[125 145 158 135 101 174 121 149 161 107 115 131 153 156] = K_330
[178 107  88 180  93 124 180 124 130 146  86 147 179 132] = K_581
[147 153 171 165 111 121  91 111 152  97 152 146 130 114] = K_160
[169  96 147 116 154 174  87 134 135  80 177 177 134 111] = K_916
[107 178 180 124  93  88 175 114 116 161  77 133  82 121] = K_509
find: [133  82 121]
K_509
find: [180 124 130 146]
K_581
find: [178 107  88 180  93 124]
K_581

[133 137 128 154 137 128 128 131 129 141 129 129 129 128 129 137 128 130
 145 132 136 142 134 134 131 129 128 139 128 131 128 135 128 135 129 132
 137 138 127 131 179 129 131 128 129 136 132 158 137 135 128 129 139 146]  K_918
[138 130 129 141 144 128 130 129 128 131 134 128 134 131 129 130 129 129
 142 128 129 130 133 146 132 140 131 145 128 129 133 132 131 129 131 128
 129 142 129 128 137 128 142 132 130 137 166 134 142 128 131 133 149 143]  K_75
[133 131 128 133 129 127 128 128 128 129 130 133 129 129 128 133 130 128
 135 141 128 130 128 133 135 129 129 133 129 129 128 137 129 132 129 141
 137 128 129 128 133 128 128 129 129 136 128 141 137 131 132 128 133 136]  K_509
[134 131 129 143 138 128 129 129 129 133 132 129 131 129 130 132 128 127
 141 131 131 134 133 131 133 134 130 140 129 129 130 134 130 131 129 131
 132 136 129 129 150 128 135 129 131 137 148 143 138 131 130 129 141 142]  K_581
[132 135 128 148 135 128 128 130 129 135 131 133 130 128 128 137 129 129
 145 142 132 136 132 136 136 133 131 141 128 130 129 140 129 135 129 144
 142 134 129 129 158 129 131 130 128 141 135 156 144 135 132 130 135 146]  K_330
[129 131 129 131 132 127 128 129 128 133 129 130 129 129 128 133 128 130
 136 134 132 133 131 131 131 128 129 133 129 129 129 134 128 131 129 134
 134 133 128 128 133 128 129 128 129 133 131 142 136 131 130 128 133 137]  K_793
[135 137 129 155 141 128 130 129 129 128 139 148 133 130 129 143 133 134
 173 183 127 128 135 150 161 144 134 160 131 128 131 171 129 140 129 190
 169 137 128 128 138 129 140 132 130 169 162 182 183 144 145 136 144 170]  K_160
count K_509: [133]
8
count K_793: [133]
8
count K_581: [131]
9
find: [129 131 129 131 132 127 128 129 128 133 129 130 129 129 128 133 128 130
 136 134 132 133 131 131 131 128 129 133 129 129 129 134 128 131 129 134
 134 133 128 128 133 128 129 128 129 133 131 142 136 131 130 128 133 137]
K_793
back: [129 128 129 128 133 128 128]
K_793
back: [142 134 166 137 130 132 142]
K_75

[130 109 138 168  96 161  70 133 119 112 171 140 125 123 185 115  89 141
 104 134 128 118 142 130 149 129 112 178] : K_918
[134 109 138 162 168 161  70 127 156 112 144 139 115 123  86 115  89 141
 104 134 128 118 142 142 149 129 149 140] : K_160
[130 109 138 168  96 161  70 133 119 112 171 140 125 123  86 115  89 141
 104 134 128 118 142 130 149 129 112 145] : K_793
[134 109 138 162  96 161  70 127 156 112 144 140 115 123  86 115  89 141
 104 159 128 118 142 135 186 119 112 178] : K_916
[130 109 138 162  96 161  70 127 156 112 144 140 125 186  86 106  89 141
  61 134 128 118 142 135 149 129 112 178] : K_39
[130 109 138 168  96 161  70 133 119 112 171 140 125 123  86 115  89 141
 104 134 128 118 142 130 149 129 112 153] : K_835
count K_160: [138]
1
find: [134 109 138 162  96 161  70 127 156 112 144 140 115 123  86 115  89 141
 104 159 128 118 142 135 186 119 112 178]
K_916
find: [130 109 138 168  96 161  70 133 119 112 171 140 125 123 185 115  89 141
 104 134 128 118 142 130 149 129 112 178]
K_918

[123 127 145 113 158 185 115]  K_160
[139 128 146 121 138 156 133]  K_916
[ 80 132 136 141 195 111 138]  K_330
[162 126 182 126 142 149 165]  K_199
[119 133 108 134 160 113 131]  K_918
[162 120 166 115 146 152 147]  K_509
[131 123 145 122 156 163 123]  K_75
[125 123 151 113 181 166 122]  K_793
[178 117 192 116 145 150 168]  K_593
[104 137 120 138 131 125 132]  K_835
[169 120 193 117 147 168 135]  K_39
[138 130 136 136 136 136 130]  K_581
count K_581: [137]
0
back: [122 166]
K_793
both K_918 K_160: 
[113]
back: [152 146 115 166 120 162]
K_509

[127 121 114 158 134 105 143 150 145 116 138 138 149 119 125 144 108 134
 112 133 139 113 107 117 131 108 145 112 139 193 161 113 131 133 112 142
 105 112 122 136  77 104 112]  K_39
[149 147 124 143 131 170 129 123 126 126 142 109 144 133 111 133 142 133
 174 133 126 119 136 149 134 118 119 104 123 172 138 115 137 121 127 150
 122 127  90 128 115 177 155]  K_916
[143 126 119 165 152 138 105 116 143 145 138 149 150 122 105 105 136 138
 110 123  90 148 135 113 140 126 124 135 145 114 101 139 133 154 112 101
 137 104 133  86 125 105 142]  K_581
[ 62 131 136 155 141 103 106 126 145 143 109 134 149 106 123 127 156 130
 115 143 133 109  90 107 125 129 129 117 117 150 177 147 121 136 125 117
 116 131 163 166 136 106  95]  K_509
[ 62 131 136 155 141 103 106 126 127 143 109 134 149 106 123 127 156 130
 115 143 133 109  90 107 125 129 129 117 117 150 177 147 121 138 125 117
 116 131 163 166 136 123  95]  K_160
find: [117 116 131 163 166 136 123  95]
K_160
find: [138 105 116 143 145 138 149 150]
K_581
count K_509: [63]
0
find: [143 145]
K_581
back: [150 127 121 137 115 138]
K_916
find: [ 62 131 136 155 141 103 106 126 127 143 109 134 149 106 123 127 156 130
 115 143 133 109  90 107 125 129 129 117 117 150 177 147 121 138 125 117
 116 131 163 166 136 123  95]
K_160

[130 116 131 120 129 130] : K_509
[ 99 116 130 115 130 121] : K_75
[120 115 150 115 117 102] : K_918
[129 141 134 118 146 170] : K_199
[121 117 123 117 121 117] : K_160
[129 110 125 116 137 130] : K_593
[125 147 130 114 145 123] : K_581
[127 127 142 119 119 124] : K_916
both K_509 K_918: 
[120]
count K_918: [115]
2
count K_916: [119]
2
count K_160: [121]
2

[133 140 128 132 132 144 134 129 138 128 102 145  99 132 120 146 125 135
 130 135  99 129] : K_75
[101 145  99 132 120 146 125 135 130 135 123 133  99 132 134 146 125 135
 118 123 146 114] : K_199
[133 140 128 132 132 144 134 129 138 128 102 145  99 132 120 146 125 135
 130 135 102 129] : K_916
find: [133 140 128 132 132 144 134 129 138 128 102 145  99 132 120 146 125 135
 130 135  99 129]
K_75
back: [129 102 135 130 135 125 146 120 132  99 145 102]
K_916
count K_199: [123]
2
count K_199: [135]
3

[132 129 108 104] : K_835
[103 125 160 152] : K_39
[138 129 125 104] : K_593
both K_39 K_593: 
[125]
count K_835: [104]
1
find: [129 125 104]
K_593
find: [129 108 104]
K_835

[187  97 171 144 168 152 140  96 106 111] = K_581
[187  97 171 144 168 152 140  90  88 116] = K_199
[187  97 171 144 168 152 165  96 165 111] = K_793
[164 109 174 164 164 164 164 109 164 109] = K_916
find: [171 144 168 152 140  96 106 111]
K_581
find: [164 164 164 109 164]
K_916
count K_916: [164]
6
count K_793: [165]
2

[101 159 142 103 152 138  90 143 140 148 144 171 162 129 137 145  91 156
 148 149  99 152 144 116 123 125 124 156 104 136 100 125 124 130  88 105
 169 138 140 122 104 150  95 129  90 136 114 133 130 112  95  98  92 170
 143] = K_75
[ 94 188 129  92 163 156  71 139 158 142 158 174 176 130 140 169  87 172
 145 168 101 153 143 104 136 110 130 177  94 122  91 129 133 116  83 115
 178 130 163 121 101 154  75 134 100 137  96 129 133 114  80  87  77 184
 156] = K_793
[126 193  70 109 135 182 102 104 177  99 154 100 147 127 123 192 147 151
 105 171 155 109 110 103 177  90 155 170 112  82 119 146 162  82 137 181
 129  93 182 126 142 126  92 129  90 124  80 111 127 140 104 119 108 136
 156] = K_39
back: [ 87  80 114 133]
K_793
find: [101 159 142 103 152 138  90 143 140 148 144 171 162 129 137 145  91 156
 148 149  99 152 144 116 123 125 124 156 104 136 100 125 124 130  88 105
 169 138 140 122 104 150  95 129  90 136 114 133 130 112  95  98  92 170
 143]
K_75

[ 80 102  69  71  91  89  79 115  96] -> K_509
[179  87 168 173 129 116 148 175 153] -> K_160
[ 87 114  92  89  89 123  72 102 103] -> K_199
[130 194 149 127 158 182 118 119 151] -> K_593
find: [102  69  71  91  89  79 115  96]
K_509
both K_199 K_160: 
[87]

[128 125 132 117 118 117 109 125 128 125 131 119 120 133 123 136 147 115
 138 127 137 122 116 132 135 122 140 134]  K_160
[140 125 143 153  72 113 137 128 141 137 125 117 129 154 138 124 150 121
 103 136 133 131 151 125 114 155 158 109]  K_916
[129 125 125 134 120 135 128 119 130 130 128 129 118 120 132 133 135 128
 124 126 131 127 153 121 121 130 131 131]  K_330
[135 128 137 143 133 114 117 122 158 125 131 128 106 131 124 126 100 138
  96 138 132 129 130 128 116 150 165 112]  K_75
[135 128 137 143 108 114 117 130 158 125 131 128 106 131 124 126 100 142
 135  96 118 129 130 128 116 150 165 112]  K_835
[ 99 114 138 201 125 138 132 123 113 127 121 137 124 104 109 117 176 106
 126 138 101 110 124 132 159 152 156 127]  K_509
[125 132 159 146 108 108 107 132 130 124 134 139 119 137 124 115  76 118
  96 142 135 130 152 122 108 161 133 114]  K_793
[140 125 143 153  72 113 137 128 141 137 125 117 129 154 138 124 150 121
 103 136 132 140 124 148 160 125  92 128]  K_593
find: [125 132 159 146 108 108 107 132 130 124 134 139 119 137 124 115  76 118
  96 142 135 130 152 122 108 161 133 114]
K_793
count K_793: [135]
1
find: [135 128 137 143 133 114 117 122 158 125 131 128 106 131 124 126 100 138
  96 138 132 129 130 128 116 150 165 112]
K_75
find: [118  96 142 135]
K_793

[120 136 116 133 136 125 133 131 120 133 137 124 130 119 126 135 127 133
 119 129 129 120 128 120 122 133 111 130 120 134] = K_835
[139 136 116 133 136 125 124 131 112 133 137 124 130 119 126 132 127 127
 119 129 129 112 128 120 122 124 125 130 120 134] = K_199
[131 128 120 130 133 126 127 123 123 130 134 126 130 125 126 133 131 128
 129 131 126 124 128 124 129 125 124 134 127 128] = K_39
[145 137 109 133 143 118 126 142  91 142 146 112 128 115 120 134 121 117
 108 118 123 104 129 123 125 125 121 129 113 139] = K_581
[141 137 112 133 140 124 122 130 109 133 139 122 131 117 126 136 127 127
 119 131 128 109 129 119 120 124 125 133 118 135] = K_918
[112 128 120 119 124 115 104 110  67 140 177 110 148  91 117 171 144 135
 117 154 124  63 134  82 107  98 114 166 102 146] = K_330
find: [112 128 120 122 124]
K_199
count K_835: [133]
5
find: [139 136 116 133 136 125 124 131 112 133 137 124 130 119 126 132 127 127
 119 129 129 112 128 120 122 124 125 130 120 134]
K_199

[169 142 146 121  89 142 178 155 108 151 117 146] = K_330
[102 161  79 107 102 111 106 122 151 120 104 105] = K_581
[115 193 134 142 157 153 154 122 174 124 140 121] = K_918
[117  81 126 128 126 108 114 111  98 113 132 127] = K_39
count K_581: [102]
2
count K_330: [154]
0

[146 161 135 125 121 114 130 129 109 146 161 128 132 117] = K_581
[146 146 135 125 121 125 120 129 109 138 146 115 135 105] = K_160
[157 130 140 125 131 102 131 131  96 144 184 129 134 131] = K_918
[146 109 135 124 121 114 120 129 109 138 161 128 132 111] = K_39
[134 128 130 130 125 160 129 135 120 126 131 127 123 129] = K_509
count K_581: [129]
1
find: [146 146 135 125 121 125 120 129 109 138 146 115 135 105]
K_160
count K_160: [125]
2
count K_918: [131]
4

